50 stands for zero in the data rows.
Here is a table of points, one per row:
44 & 51 & 76 & 39 & 54 & 60 & 59 & 55 & 42 & 62 & 42 & 59 & 34 & 57 & 58 & 54 & 45 & 56 & 31 & 46 & 30 & 52 & 62 & 55 & 49 & 63 & 45 & 43 & 32 & 65 & 53 & 56 \\
53 & 59 & 55 & 50 & 41 & 73 & 39 & 43 & 53 & 48 & 62 & 39 & 58 & 70 & 37 & 55 & 65 & 36 & 36 & 42 & 60 & 44 & 62 & 55 & 50 & 57 & 65 & 47 & 42 & 44 & 46 & 51 \\
48 & 36 & 46 & 53 & 48 & 64 & 50 & 51 & 77 & 49 & 31 & 47 & 45 & 49 & 52 & 58 & 60 & 68 & 53 & 50 & 72 & 49 & 46 & 50 & 58 & 44 & 41 & 51 & 57 & 33 & 52 & 46 \\
53 & 39 & 51 & 71 & 42 & 46 & 57 & 57 & 26 & 55 & 39 & 59 & 54 & 58 & 62 & 46 & 53 & 68 & 47 & 45 & 38 & 57 & 41 & 42 & 52 & 70 & 65 & 62 & 57 & 47 & 51 & 42 \\
41 & 25 & 37 & 58 & 42 & 46 & 57 & 47 & 54 & 39 & 57 & 56 & 54 & 57 & 23 & 45 & 49 & 43 & 27 & 61 & 62 & 49 & 50 & 53 & 47 & 28 & 73 & 59 & 52 & 62 & 53 & 51 \\
60 & 54 & 53 & 53 & 66 & 46 & 41 & 35 & 55 & 43 & 51 & 62 & 52 & 48 & 37 & 65 & 67 & 58 & 43 & 60 & 14 & 45 & 44 & 45 & 51 & 55 & 48 & 58 & 59 & 66 & 43 & 51 \\
49 & 19 & 51 & 61 & 48 & 50 & 54 & 59 & 49 & 63 & 35 & 56 & 40 & 46 & 44 & 38 & 59 & 50 & 89 & 42 & 55 & 51 & 60 & 36 & 51 & 52 & 23 & 39 & 40 & 53 & 48 & 53 \\
48 & 52 & 33 & 45 & 46 & 32 & 50 & 65 & 67 & 63 & 56 & 56 & 59 & 51 & 53 & 53 & 45 & 44 & 47 & 40 & 33 & 51 & 54 & 46 & 51 & 61 & 52 & 51 & 59 & 77 & 28 & 56 \\
50 & 50 & 49 & 53 & 47 & 45 & 46 & 40 & 56 & 46 & 39 & 56 & 29 & 47 & 37 & 59 & 43 & 34 & 52 & 53 & 37 & 63 & 43 & 60 & 44 & 58 & 50 & 59 & 51 & 34 & 30 & 51 \\
44 & 59 & 48 & 48 & 62 & 58 & 55 & 50 & 39 & 46 & 58 & 61 & 48 & 31 & 39 & 45 & 63 & 43 & 56 & 62 & 50 & 38 & 35 & 53 & 50 & 57 & 54 & 51 & 46 & 49 & 72 & 50 \\
60 & 47 & 49 & 26 & 47 & 58 & 63 & 55 & 54 & 63 & 53 & 46 & 73 & 35 & 54 & 46 & 57 & 53 & 54 & 46 & 75 & 46 & 50 & 28 & 29 & 62 & 49 & 36 & 45 & 41 & 50 & 34 \\
64 & 50 & 42 & 50 & 53 & 53 & 50 & 39 & 40 & 68 & 22 & 42 & 40 & 58 & 41 & 48 & 48 & 53 & 51 & 63 & 56 & 49 & 40 & 43 & 44 & 53 & 83 & 52 & 56 & 49 & 60 & 72 \\
48 & 62 & 64 & 48 & 46 & 40 & 44 & 43 & 53 & 56 & 53 & 55 & 61 & 42 & 42 & 41 & 49 & 54 & 47 & 38 & 53 & 68 & 49 & 50 & 59 & 20 & 61 & 32 & 50 & 57 & 37 & 61 \\
41 & 89 & 42 & 49 & 27 & 58 & 46 & 52 & 40 & 53 & 41 & 44 & 52 & 56 & 43 & 45 & 47 & 57 & 48 & 44 & 61 & 40 & 59 & 61 & 58 & 51 & 40 & 41 & 52 & 65 & 52 & 25 \\
52 & 46 & 29 & 42 & 45 & 58 & 41 & 46 & 52 & 74 & 81 & 50 & 53 & 70 & 45 & 52 & 40 & 40 & 45 & 47 & 61 & 38 & 44 & 46 & 46 & 50 & 23 & 53 & 47 & 44 & 45 & 59 \\
43 & 55 & 48 & 37 & 46 & 56 & 44 & 79 & 54 & 53 & 59 & 46 & 51 & 70 & 53 & 55 & 64 & 54 & 34 & 57 & 23 & 40 & 61 & 48 & 31 & 22 & 51 & 59 & 56 & 36 & 64 & 54 \\
27 & 53 & 37 & 53 & 41 & 42 & 28 & 49 & 48 & 44 & 47 & 50 & 59 & 66 & 33 & 52 & 48 & 35 & 32 & 59 & 32 & 68 & 51 & 47 & 61 & 61 & 59 & 51 & 54 & 34 & 69 & 50 \\
43 & 64 & 56 & 44 & 57 & 34 & 41 & 61 & 51 & 50 & 44 & 58 & 38 & 43 & 26 & 63 & 48 & 42 & 23 & 37 & 72 & 49 & 57 & 33 & 51 & 62 & 53 & 46 & 52 & 49 & 45 & 51 \\
48 & 44 & 62 & 59 & 37 & 47 & 47 & 52 & 60 & 55 & 65 & 54 & 28 & 38 & 71 & 42 & 61 & 31 & 32 & 37 & 31 & 60 & 47 & 47 & 57 & 42 & 55 & 52 & 56 & 66 & 43 & 34 \\
58 & 65 & 55 & 43 & 56 & 55 & 73 & 57 & 56 & 64 & 52 & 47 & 45 & 29 & 56 & 53 & 52 & 61 & 60 & 43 & 65 & 85 & 59 & 47 & 50 & 49 & 34 & 99 & 41 & 55 & 58 & 41 \\
53 & 25 & 50 & 34 & 40 & 46 & 18 & 52 & 36 & 32 & 60 & 50 & 38 & 44 & 52 & 48 & 48 & 44 & 28 & 60 & 41 & 39 & 55 & 46 & 47 & 51 & 36 & 68 & 55 & 57 & 43 & 68 \\
47 & 48 & 75 & 62 & 49 & 41 & 43 & 59 & 48 & 58 & 23 & 65 & 55 & 60 & 74 & 54 & 54 & 12 & 61 & 71 & 54 & 57 & 46 & 65 & 47 & 52 & 39 & 52 & 44 & 67 & 49 & 47 \\
57 & 63 & 54 & 59 & 30 & 36 & 43 & 47 & 59 & 54 & 54 & 54 & 44 & 28 & 56 & 50 & 58 & 63 & 42 & 60 & 41 & 48 & 31 & 58 & 46 & 70 & 64 & 46 & 39 & 54 & 45 & 56 \\
59 & 29 & 50 & 37 & 60 & 53 & 43 & 52 & 50 & 52 & 59 & 38 & 48 & 52 & 47 & 54 & 63 & 41 & 47 & 32 & 57 & 43 & 43 & 82 & 58 & 52 & 56 & 49 & 50 & 61 & 54 & 46 \\
40 & 49 & 54 & 42 & 50 & 42 & 35 & 43 & 64 & 44 & 54 & 62 & 52 & 61 & 46 & 43 & 50 & 48 & 49 & 45 & 52 & 50 & 54 & 84 & 42 & 60 & 63 & 60 & 59 & 56 & 50 & 52 \\
69 & 60 & 63 & 52 & 39 & 51 & 63 & 51 & 50 & 51 & 41 & 55 & 57 & 54 & 52 & 45 & 44 & 49 & 62 & 38 & 47 & 41 & 58 & 35 & 56 & 34 & 62 & 75 & 49 & 53 & 50 & 47 \\
32 & 43 & 45 & 36 & 50 & 27 & 40 & 43 & 45 & 40 & 68 & 39 & 46 & 68 & 46 & 59 & 51 & 50 & 86 & 52 & 44 & 62 & 44 & 40 & 50 & 48 & 63 & 54 & 49 & 58 & 49 & 47 \\
54 & 57 & 61 & 60 & 62 & 56 & 67 & 43 & 65 & 30 & 46 & 44 & 49 & 60 & 69 & 48 & 46 & 57 & 42 & 44 & 60 & 50 & 36 & 41 & 48 & 52 & 35 & 37 & 41 & 47 & 53 & 50 \\
46 & 44 & 61 & 56 & 43 & 40 & 54 & 58 & 51 & 59 & 72 & 56 & 44 & 50 & 51 & 52 & 29 & 72 & 30 & 75 & 55 & 55 & 53 & 49 & 53 & 58 & 40 & 54 & 40 & 70 & 45 & 50 \\
44 & 36 & 38 & 55 & 53 & 47 & 99 & 45 & 49 & 51 & 56 & 51 & 47 & 47 & 75 & 56 & 52 & 46 & 46 & 59 & 49 & 36 & 55 & 50 & 60 & 50 & 55 & 43 & 46 & 41 & 47 & 55 \\
54 & 39 & 28 & 54 & 57 & 53 & 15 & 42 & 64 & 54 & 38 & 44 & 56 & 22 & 73 & 57 & 45 & 57 & 56 & 51 & 53 & 22 & 54 & 41 & 55 & 35 & 50 & 47 & 47 & 55 & 59 & 41 \\
49 & 51 & 43 & 48 & 47 & 63 & 73 & 53 & 46 & 33 & 38 & 61 & 55 & 47 & 61 & 50 & 47 & 55 & 67 & 45 & 51 & 53 & 58 & 48 & 49 & 60 & 61 & 61 & 36 & 47 & 40 & 52 \\
50 & 63 & 58 & 59 & 49 & 57 & 38 & 76 & 57 & 49 & 58 & 43 & 44 & 40 & 54 & 38 & 39 & 63 & 66 & 60 & 29 & 50 & 45 & 63 & 63 & 67 & 46 & 59 & 54 & 58 & 40 & 63 \\
42 & 66 & 44 & 59 & 50 & 64 & 58 & 56 & 31 & 44 & 47 & 55 & 47 & 44 & 48 & 64 & 46 & 52 & 59 & 51 & 49 & 56 & 37 & 51 & 43 & 29 & 50 & 45 & 46 & 66 & 45 & 48 \\
65 & 53 & 41 & 35 & 57 & 61 & 74 & 45 & 55 & 50 & 42 & 43 & 56 & 35 & 49 & 41 & 36 & 45 & 38 & 34 & 33 & 53 & 48 & 50 & 52 & 59 & 30 & 48 & 62 & 59 & 69 & 44 \\
34 & 39 & 73 & 43 & 59 & 57 & 42 & 43 & 40 & 62 & 57 & 58 & 69 & 37 & 45 & 59 & 44 & 45 & 47 & 56 & 40 & 56 & 49 & 57 & 51 & 60 & 55 & 53 & 72 & 47 & 45 & 47 \\
36 & 57 & 88 & 48 & 41 & 45 & 76 & 47 & 51 & 50 & 38 & 39 & 51 & 43 & 51 & 49 & 53 & 54 & 65 & 40 & 50 & 29 & 38 & 51 & 52 & 51 & 43 & 58 & 65 & 54 & 45 & 61 \\
55 & 61 & 47 & 64 & 83 & 58 & 63 & 47 & 50 & 52 & 54 & 38 & 50 & 48 & 47 & 37 & 46 & 57 & 61 & 54 & 63 & 47 & 63 & 49 & 47 & 53 & 48 & 48 & 57 & 53 & 48 & 50 \\
44 & 49 & 26 & 51 & 57 & 43 & 49 & 37 & 41 & 49 & 50 & 32 & 72 & 68 & 65 & 43 & 64 & 53 & 18 & 35 & 91 & 58 & 55 & 59 & 49 & 49 & 29 & 71 & 55 & 35 & 52 & 52 \\
52 & 39 & 43 & 63 & 39 & 59 & 36 & 38 & 49 & 45 & 79 & 36 & 61 & 52 & 55 & 64 & 62 & 45 & 51 & 24 & 59 & 58 & 60 & 61 & 41 & 56 & 47 & 38 & 56 & 37 & 72 & 58 \\
64 & 48 & 46 & 37 & 39 & 35 & 57 & 58 & 40 & 42 & 42 & 48 & 42 & 43 & 52 & 52 & 49 & 45 & 55 & 61 & 70 & 51 & 55 & 61 & 55 & 47 & 50 & 32 & 59 & 39 & 53 & 50 \\
58 & 32 & 46 & 54 & 56 & 40 & 46 & 49 & 31 & 46 & 44 & 44 & 67 & 51 & 34 & 54 & 47 & 54 & 37 & 49 & 22 & 38 & 45 & 75 & 44 & 40 & 52 & 58 & 32 & 22 & 56 & 40 \\
Along one direction, these points spread out more than along any other. Take the direction at right angles to it along which they spread out most. Then take the direction at right angles to both along which they spread out most. Go by this last direction. For each point below, how far along it does it lie, from 0 to 99? The average is 50, and the first point in the table lies past the average. One standard deviation of the points above along it is 16.
32 & 43 & 45 & 36 & 50 & 27 & 40 & 43 & 45 & 40 & 68 & 39 & 46 & 68 & 46 & 59 & 51 & 50 & 86 & 52 & 44 & 62 & 44 & 40 & 50 & 48 & 63 & 54 & 49 & 58 & 49 & 47 \\ 35
34 & 39 & 73 & 43 & 59 & 57 & 42 & 43 & 40 & 62 & 57 & 58 & 69 & 37 & 45 & 59 & 44 & 45 & 47 & 56 & 40 & 56 & 49 & 57 & 51 & 60 & 55 & 53 & 72 & 47 & 45 & 47 \\ 50
60 & 54 & 53 & 53 & 66 & 46 & 41 & 35 & 55 & 43 & 51 & 62 & 52 & 48 & 37 & 65 & 67 & 58 & 43 & 60 & 14 & 45 & 44 & 45 & 51 & 55 & 48 & 58 & 59 & 66 & 43 & 51 \\ 46
52 & 39 & 43 & 63 & 39 & 59 & 36 & 38 & 49 & 45 & 79 & 36 & 61 & 52 & 55 & 64 & 62 & 45 & 51 & 24 & 59 & 58 & 60 & 61 & 41 & 56 & 47 & 38 & 56 & 37 & 72 & 58 \\ 51
65 & 53 & 41 & 35 & 57 & 61 & 74 & 45 & 55 & 50 & 42 & 43 & 56 & 35 & 49 & 41 & 36 & 45 & 38 & 34 & 33 & 53 & 48 & 50 & 52 & 59 & 30 & 48 & 62 & 59 & 69 & 44 \\ 62
41 & 25 & 37 & 58 & 42 & 46 & 57 & 47 & 54 & 39 & 57 & 56 & 54 & 57 & 23 & 45 & 49 & 43 & 27 & 61 & 62 & 49 & 50 & 53 & 47 & 28 & 73 & 59 & 52 & 62 & 53 & 51 \\ 37
48 & 62 & 64 & 48 & 46 & 40 & 44 & 43 & 53 & 56 & 53 & 55 & 61 & 42 & 42 & 41 & 49 & 54 & 47 & 38 & 53 & 68 & 49 & 50 & 59 & 20 & 61 & 32 & 50 & 57 & 37 & 61 \\ 58
52 & 46 & 29 & 42 & 45 & 58 & 41 & 46 & 52 & 74 & 81 & 50 & 53 & 70 & 45 & 52 & 40 & 40 & 45 & 47 & 61 & 38 & 44 & 46 & 46 & 50 & 23 & 53 & 47 & 44 & 45 & 59 \\ 73
60 & 47 & 49 & 26 & 47 & 58 & 63 & 55 & 54 & 63 & 53 & 46 & 73 & 35 & 54 & 46 & 57 & 53 & 54 & 46 & 75 & 46 & 50 & 28 & 29 & 62 & 49 & 36 & 45 & 41 & 50 & 34 \\ 52
44 & 51 & 76 & 39 & 54 & 60 & 59 & 55 & 42 & 62 & 42 & 59 & 34 & 57 & 58 & 54 & 45 & 56 & 31 & 46 & 30 & 52 & 62 & 55 & 49 & 63 & 45 & 43 & 32 & 65 & 53 & 56 \\ 68
50 & 63 & 58 & 59 & 49 & 57 & 38 & 76 & 57 & 49 & 58 & 43 & 44 & 40 & 54 & 38 & 39 & 63 & 66 & 60 & 29 & 50 & 45 & 63 & 63 & 67 & 46 & 59 & 54 & 58 & 40 & 63 \\ 61
40 & 49 & 54 & 42 & 50 & 42 & 35 & 43 & 64 & 44 & 54 & 62 & 52 & 61 & 46 & 43 & 50 & 48 & 49 & 45 & 52 & 50 & 54 & 84 & 42 & 60 & 63 & 60 & 59 & 56 & 50 & 52 \\ 54
54 & 57 & 61 & 60 & 62 & 56 & 67 & 43 & 65 & 30 & 46 & 44 & 49 & 60 & 69 & 48 & 46 & 57 & 42 & 44 & 60 & 50 & 36 & 41 & 48 & 52 & 35 & 37 & 41 & 47 & 53 & 50 \\ 54
49 & 51 & 43 & 48 & 47 & 63 & 73 & 53 & 46 & 33 & 38 & 61 & 55 & 47 & 61 & 50 & 47 & 55 & 67 & 45 & 51 & 53 & 58 & 48 & 49 & 60 & 61 & 61 & 36 & 47 & 40 & 52 \\ 34
